Named moves come first, each a turn or a mirror and shown by rows before and after it. Which of them, in which order, take the first row of each pair that follows to the second? Write the first one first, as in the answered first pair.
zopu:
[ 4.08 -0.34  2.93 -2.22  0.45  0.13  0.66  0.09  0.87  0.15 -2.77  2.14] -> [ 1.81 -2.33  0.70  0.35  0.25  0.33  4.91  2.88  0.52 -0.19 -1.06 -0.87]
[ 4.02  0.98  1.82 -2.64 -2.36  1.15 -0.53 -1.87 -0.57 -0.13 -3.12  1.90] -> [ 1.06 -1.62 -1.32  0.82 -2.56  1.29  5.34  2.09 -1.11 -0.32 -0.69 -2.11]
[-6.35  1.38 -0.35  0.97  3.65  0.99 -4.58 -0.58  0.39  1.90  4.15  0.07] -> [-6.37  1.38 -0.30  0.89  3.68  1.05 -4.60 -0.51  0.37  1.77  4.12  0.02]
[-2.03 -2.58  0.45 -0.59 -2.12  2.05  0.50 -0.59  1.29  0.97  1.51 -0.55] -> [-1.15 -1.90  1.25 -1.58 -1.95  2.02 -1.21 -1.71  1.43  1.16  0.80  0.65]
Dape:
[-2.46 -1.93  0.50  1.44  1.64  0.83  1.20 -0.72 -0.34  0.25  2.96 -0.59] -> [-0.51 -2.94  0.61  1.59 -0.03  1.19  2.78  0.35 -0.53 -0.10  1.94 -1.24]
[ 2.02 -1.92 -2.48  0.62 -3.89  0.67  3.26  3.38 -0.34 -0.69 -0.71 -1.31] -> [-4.91  1.25 -3.06  0.05  1.82 -0.77 -2.48  0.02  0.53  0.18  2.60  1.10]
[-0.10  0.85  1.51 -0.73 -2.46 -1.60  0.14  0.47 -1.09 -3.63 -2.37  1.14] -> [-1.87  1.88  1.20 -0.80 -0.98 -2.08 -1.48 -0.38 -0.89 -3.45 -1.40  1.77]
[-0.26 -4.26  0.25  2.26 -0.42  0.43  4.03  1.24 -2.23 -0.63  2.84 -2.82] -> [-4.05 -2.60 -0.08  1.93  2.57 -0.32  0.92 -0.62 -1.97 -0.19  4.77 -1.54]
dise:
[-0.15 -0.96  1.08  0.78  0.53  0.50  0.21  0.00 -0.04  0.83 -0.08 -1.56] -> [-0.72 -0.65  0.51  0.93  0.81  0.29  0.33  0.21  0.15  0.92  0.11 -1.57]
[-1.86  2.29 -2.10 -0.63  1.13 -1.04 -2.44  0.27  0.77  1.65 -0.67  0.42] -> [ 0.12  2.40 -1.71 -1.40 -0.05 -0.86 -2.44  0.38  0.86  1.43 -2.20  0.90]
[-2.75  3.85 -1.52  0.23  0.18 -0.87 -0.95 -2.43  2.23 -1.75  0.97 -0.25] -> [-1.08  4.45 -1.51 -0.62 -0.99 -0.83 -0.95 -1.67  2.62 -1.96 -0.76  0.12]
[-1.30  1.41 -0.54  1.34  1.15 -1.35 -1.07  1.55  2.93 -1.60 -0.21 -2.54] -> [ 0.37  1.66 -0.31  0.74  0.13 -1.25 -1.16  1.86  3.09 -1.61 -1.57 -2.14]

Between the rows of a pair lie two moves.
[-0.39 -3.24  0.62  3.21 -3.09  0.58  3.80 -0.12 -0.03 -2.81  2.08 -4.01] -> [-6.14  2.13 -2.65  2.08  0.65 -1.37 -0.25 -0.07  2.15 -2.58  2.21 -1.89]
Dape then dise
[-0.07 -2.28  2.06  0.33  1.82 -0.55 -3.17 -2.60 -0.11 -0.04  1.50  1.91] -> [ 2.65 -4.38  1.65  1.53 -1.22  0.33  1.16  0.09 -0.58 -0.44  0.33 -0.35]
Dape then zopu
[-1.68  0.85 -1.81 -0.39  0.88  0.19  2.32  2.35  1.15 -1.55 -1.27 -0.56] -> [ 1.83 -0.34  0.24 -1.25 -1.01  0.79  2.47  1.52  0.47 -1.74 -2.53 -0.19]
dise then dise
[-1.53  2.58 -3.09  1.64 -1.46  0.12  0.41  2.94  1.69  0.07  0.48 -0.64] -> [-1.81  3.82 -2.54  0.66 -0.54 -0.21 -1.81  1.62  2.01  0.18  0.29  0.67]
dise then Dape
[-0.82 -2.64  1.27  0.84 -1.50  1.26  1.35  1.86 -0.66  1.95  2.09  0.99] -> [-1.53 -1.17  2.02 -0.35 -0.15  0.96 -1.62 -0.24 -0.30  2.31  2.17  2.68]
Dape then zopu
[-5.41  4.20  3.29 -0.40  1.44 -1.01 -3.99 -2.85  3.85  0.70  1.38  2.29] -> [ 3.22 -3.08  6.27  1.53 -5.17  1.64  3.64 -0.65  1.14 -0.05 -0.15 -1.55]
Dape then dise
[ 6.10 -1.85  0.79  2.10 -4.37 -0.99 -1.96  0.14  1.26  0.91 -2.50  0.07] -> [ 1.41 -4.94  1.96  4.76 -0.96 -0.66 -2.10 -2.40 -0.46  1.48  3.28 -1.23]
dise then dise
[ 3.72  2.69  0.64 -2.42 -1.21  1.94 -1.79 -1.72  0.71  0.69 -3.43  0.97] -> [ 0.99 -2.41 -0.59  2.00 -1.00  2.80  4.10  0.45 -1.04  0.52  0.94 -3.78]
dise then zopu
[ 1.74  0.13 -0.79  0.39 -1.40 -2.45 -1.37 -1.44  1.05 -0.74 -2.03  0.64] -> [ 1.37 -1.76  0.48  1.12 -0.82 -2.05 -1.36 -2.84  0.07 -0.47 -0.10  0.28]
dise then dise
[ 1.72  1.17  1.42 -1.96 -0.28 -0.30 -2.76 -1.31  0.34 -0.02 -1.00  2.08] -> [-3.08 -0.48 -1.72  1.20  1.14 -0.56  1.07  1.45  0.02 -0.11  2.18 -1.17]
zopu then Dape
[-3.04  1.78  0.75  1.37  0.40 -0.32 -0.34 -1.45 -0.49 -0.27 -1.08  0.74] -> [-1.41  2.38  0.74  0.48 -0.73 -0.26 -0.30 -0.93 -0.09 -0.48 -2.81  1.16]
dise then dise
[ 0.18 -2.52  0.70  1.24  0.30 -0.35 -0.87 -0.34 -1.24 -0.17  1.53 -1.69] -> [-0.80 -1.47  0.44  0.69  1.27 -0.58 -2.30 -0.88 -0.90  0.05  1.74 -1.01]
zopu then dise
[ 3.80 -3.24  2.58 -2.16 -2.12  1.32  1.32 -0.27 -2.90 -0.02 -1.03  0.30] -> [ 0.46 -4.80  1.70 -0.13 -0.51  1.33  2.78  0.03 -3.44  0.18  2.15 -1.30]
zopu then dise
[-2.74 -1.45 -2.86  2.20 -0.39  0.22  2.81  2.20  0.00 -0.43  0.56 -2.34] -> [-0.86  1.92  0.31 -1.66  0.74 -0.23 -4.41 -2.72  0.68 -0.05 -1.37  2.42]
Dape then zopu
[ 1.48  0.53 -3.04  0.70 -1.69 -0.05  2.70  3.82  0.11  0.18 -1.66 -0.21] -> [ 0.85  3.19 -1.50 -1.71  0.56 -0.70 -2.88  0.14  0.67  0.57 -1.72  3.09]
zopu then Dape
[-2.31 -4.19  3.43  2.60 -0.37  1.21  2.29 -0.78 -4.09 -0.37  3.04 -1.74] -> [ 1.68 -2.92  6.00 -0.21 -1.51  1.34 -1.03 -3.15 -3.82 -0.29  0.48  1.03]
zopu then Dape
[-5.87  3.55 -1.18  0.36  2.79 -1.66 -2.22 -0.55  0.81  1.51  0.11  1.60] -> [-3.71  5.03 -2.45 -0.60  0.82 -1.98 -1.12  1.64  1.80  1.06 -2.95  1.61]
zopu then dise
[ 1.85 -2.29  3.52  0.85 -0.36 -0.45  0.82 -1.39 -2.94  1.29  0.52  0.43] -> [-0.02 -2.71  2.62  1.76  0.13 -0.56  1.82 -0.89 -3.06  1.37  1.73 -0.45]
dise then Dape
[-0.56  4.70 -0.95 -0.46  2.15 -1.49 -2.60 -2.90 -1.62  2.43  2.73  0.85] -> [ 5.42  3.29 -0.94 -0.73 -2.85 -0.47  1.72  0.54 -1.77  1.69 -1.22 -0.58]
dise then Dape
[-0.51  2.48 -3.03  1.30  1.73 -1.97  1.82  3.26  0.73 -0.90 -2.49 -1.10] -> [ 4.71  0.12  0.37  0.51 -0.71 -0.68  2.10  1.63 -0.46 -0.96 -3.90 -0.72]
dise then dise
[-1.95  2.37  0.70 -0.62 -0.54 -0.80 -1.67 -1.58  1.04 -0.21 -3.48  3.39] -> [ 1.72 -1.04  3.02 -0.10 -2.93  0.41  0.73 -1.90 -0.45 -0.30 -3.49  2.17]
Dape then dise
[-0.69 -0.25 -0.57  0.60  0.29 -0.26  0.71  0.64 -0.44  0.46 -0.72 -0.58] -> [-0.36  0.51  0.05 -0.23  0.69 -0.22 -0.77 -0.47 -0.15  0.64 -1.14  0.57]
Dape then zopu
[-0.69  0.32  2.08  0.08  0.78  0.06 -1.05 -1.76  0.10  0.55 -1.26  0.72] -> [-2.35 -0.63  0.71  1.62  0.98  0.02  1.02 -0.23 -0.11  0.52 -0.05 -0.99]
dise then zopu
[ 0.67 -2.56  2.76  1.98 -1.24 -1.06 -0.47 -1.27 -3.48 -0.01  1.43  1.38] -> [-0.61 -2.23  2.52  2.28 -0.29 -1.26 -0.81 -1.48 -3.37  0.18  2.13  1.32]
zopu then Dape
[-0.02 -1.07 -0.03  0.91  0.25 -0.13  1.02 -0.12  0.04 -0.31  1.06 -0.76] -> [ 0.50  0.44  0.58 -0.49  0.52 -0.32 -1.22 -1.09  0.49 -0.20  0.08  0.65]
dise then zopu
[-0.89  4.90  1.69 -1.81  0.51 -3.18 -1.37  0.20  1.95  0.85 -2.89  2.38] -> [ 3.98  1.00  4.58 -1.11 -2.43 -1.73  1.21 -0.26  0.35  0.63 -3.27  1.20]
Dape then dise
[ 1.83 -2.86  3.14  0.27 -0.77  1.50  0.30 -0.03 -2.67  0.40  0.31 -1.70] -> [ 0.30 -1.81  3.62 -0.52  0.95  1.00 -2.10 -1.87 -2.44  0.59  1.18 -0.39]
dise then zopu
[ 2.03 -0.89  2.01 -0.61 -1.01  0.44 -1.06 -0.56 -1.45 -0.04 -0.57  1.27] -> [-0.18 -2.45  1.28  1.16 -0.12  0.38  0.50 -0.03 -1.99  0.09  1.60 -0.22]
dise then zopu
[ 1.34 -2.54  4.38  0.01  0.08 -0.42  0.21 -3.33 -0.25 -0.31  1.46 -1.14] -> [-4.27  0.11  0.67  0.80  2.81 -1.56 -0.10 -1.44  1.15 -0.27  2.71 -1.58]
dise then dise
[ 1.62 -1.15  0.75  1.08 -0.64 -1.36  1.65  1.93 -1.11 -0.01 -0.53 -0.67] -> [ 2.02 -1.38  2.42  0.53  0.08 -1.25 -0.23 -0.32 -1.41  0.23  0.13  0.43]
zopu then dise
[ 2.07  0.67  1.78 -1.04 -1.37  1.12 -0.47 -2.24  0.41 -1.43 -1.71  0.99] -> [-0.78 -0.82  2.08  0.29  0.38  1.36 -0.44 -3.47 -0.54 -1.17  1.31  0.22]
dise then dise
[ 2.46  1.44  1.38  0.24  1.11  0.92 -1.25  0.91 -1.55 -1.32 -0.39  1.23] -> [ 1.19  0.43  1.80  1.00  2.13  0.94 -1.19  0.09 -1.98 -1.08  1.41  0.84]
dise then dise
[-2.02  0.28  0.51  0.44  1.40  0.68 -2.75  0.29  0.94 -1.88  0.48  1.49] -> [ 0.05 -1.58 -0.11  1.45 -0.86  1.36  0.95  2.73  0.44 -2.14 -0.10 -0.60]
zopu then Dape
[ 3.72 -2.72  0.85 -2.62  0.09  1.75 -1.46 -2.84 -1.82 -0.63 -1.34  0.02] -> [-2.69 -2.67 -1.65 -0.47  3.64  0.90 -1.08 -2.33 -1.69 -0.28  2.57 -1.28]
zopu then Dape
[ 0.82 -2.05 -0.28 -1.14 -2.02  0.00  2.14 -0.84 -0.84 -0.04 -1.05  0.26] -> [ 0.77 -2.20  0.72 -1.50 -1.42  0.06  0.82 -2.28 -1.01  0.21 -0.50  0.87]
dise then zopu
[-0.51  1.82 -1.75  0.30 -0.38 -0.49 -0.41  1.08  0.92 -0.34 -0.67  0.13] -> [ 1.51  0.95 -0.76  0.05 -1.49 -0.15  0.14  0.88  0.47 -0.40 -1.35  0.22]
Dape then dise
[ 0.40 -1.37  0.04  0.75 -0.64 -0.38  2.26  0.18 -0.76 -0.08  0.61 -0.14] -> [ 0.77 -0.97  1.40 -0.17  0.13 -0.52 -0.06 -1.83 -1.03  0.13  0.72  1.13]
zopu then dise
[-1.88 -0.07 -0.83 -0.14  0.93 -0.46 -1.41  0.11 -0.39  0.00  1.21 -0.88] -> [ 0.56 -1.40 -0.42  0.37 -1.01  0.16  0.63  1.12 -0.84 -0.29  0.36 -1.82]
Dape then dise
[ 2.27 -0.25 -1.35 -1.81 -1.69 -0.69  1.79  0.12  1.77  2.28 -2.39 -0.44] -> [-1.15 -0.14 -0.31 -1.78  1.77 -1.03 -1.55 -3.14  1.26  2.79  0.71  0.88]
dise then Dape
[ 3.97 -1.07  2.70 -2.88 -2.59 -0.61 -1.30 -3.72 -0.01 -2.21 -2.75  1.58] -> [-3.31 -3.40 -1.99  1.85 -0.33 -0.98  4.46  0.44 -0.41 -2.26  2.01 -3.24]
Dape then zopu
[ 0.18 -2.11  0.78  2.62 -1.49  1.43  1.23 -0.74 -0.77  0.32  0.97 -0.88] -> [-0.59 -1.22  1.64  1.85 -0.26  1.29 -1.19 -2.59 -0.73  0.62  1.38  0.54]
zopu then dise
[-1.29 -1.05  0.37  0.43  0.38  0.10  1.08 -1.21 -1.49 -0.11  1.11 -1.61] -> [ 1.23 -0.84  1.58 -0.66 -0.71  0.27  0.39 -1.88 -1.51 -0.22 -0.49 -0.75]
zopu then Dape
[ 5.00 -1.76  0.91  0.18 -0.49  0.66  1.83 -0.50  1.08 -1.68 -1.75 -0.70] -> [ 0.88 -3.43  1.00  2.12  2.30  0.63  1.80 -2.05  0.14 -1.31  2.44 -1.76]
dise then dise
[-3.04  3.42 -2.72 -0.57  2.95  0.31 -2.49 -0.56  0.15 -0.73  0.31  2.88] -> [-2.86  2.46 -4.80  0.86  1.35  0.62  1.59  2.94  0.30 -1.05 -0.18  0.59]
dise then zopu
[ 1.05  0.41 -0.51  2.27 -1.77 -1.26  2.22  2.96  1.29  0.07 -1.58 -1.70] -> [ 3.68 -0.13  3.07  0.66 -1.65 -0.86 -1.17 -0.93  0.43  0.37 -1.62  0.54]
zopu then dise
[-0.84 -2.09  2.55  2.92  0.50  1.53 -0.67 -1.57 -3.28 -0.68  5.95 -1.73] -> [-2.87 -1.17  0.07  3.53  0.97  1.02  0.54  0.48 -2.62 -0.95  6.00 -2.57]
Dape then dise
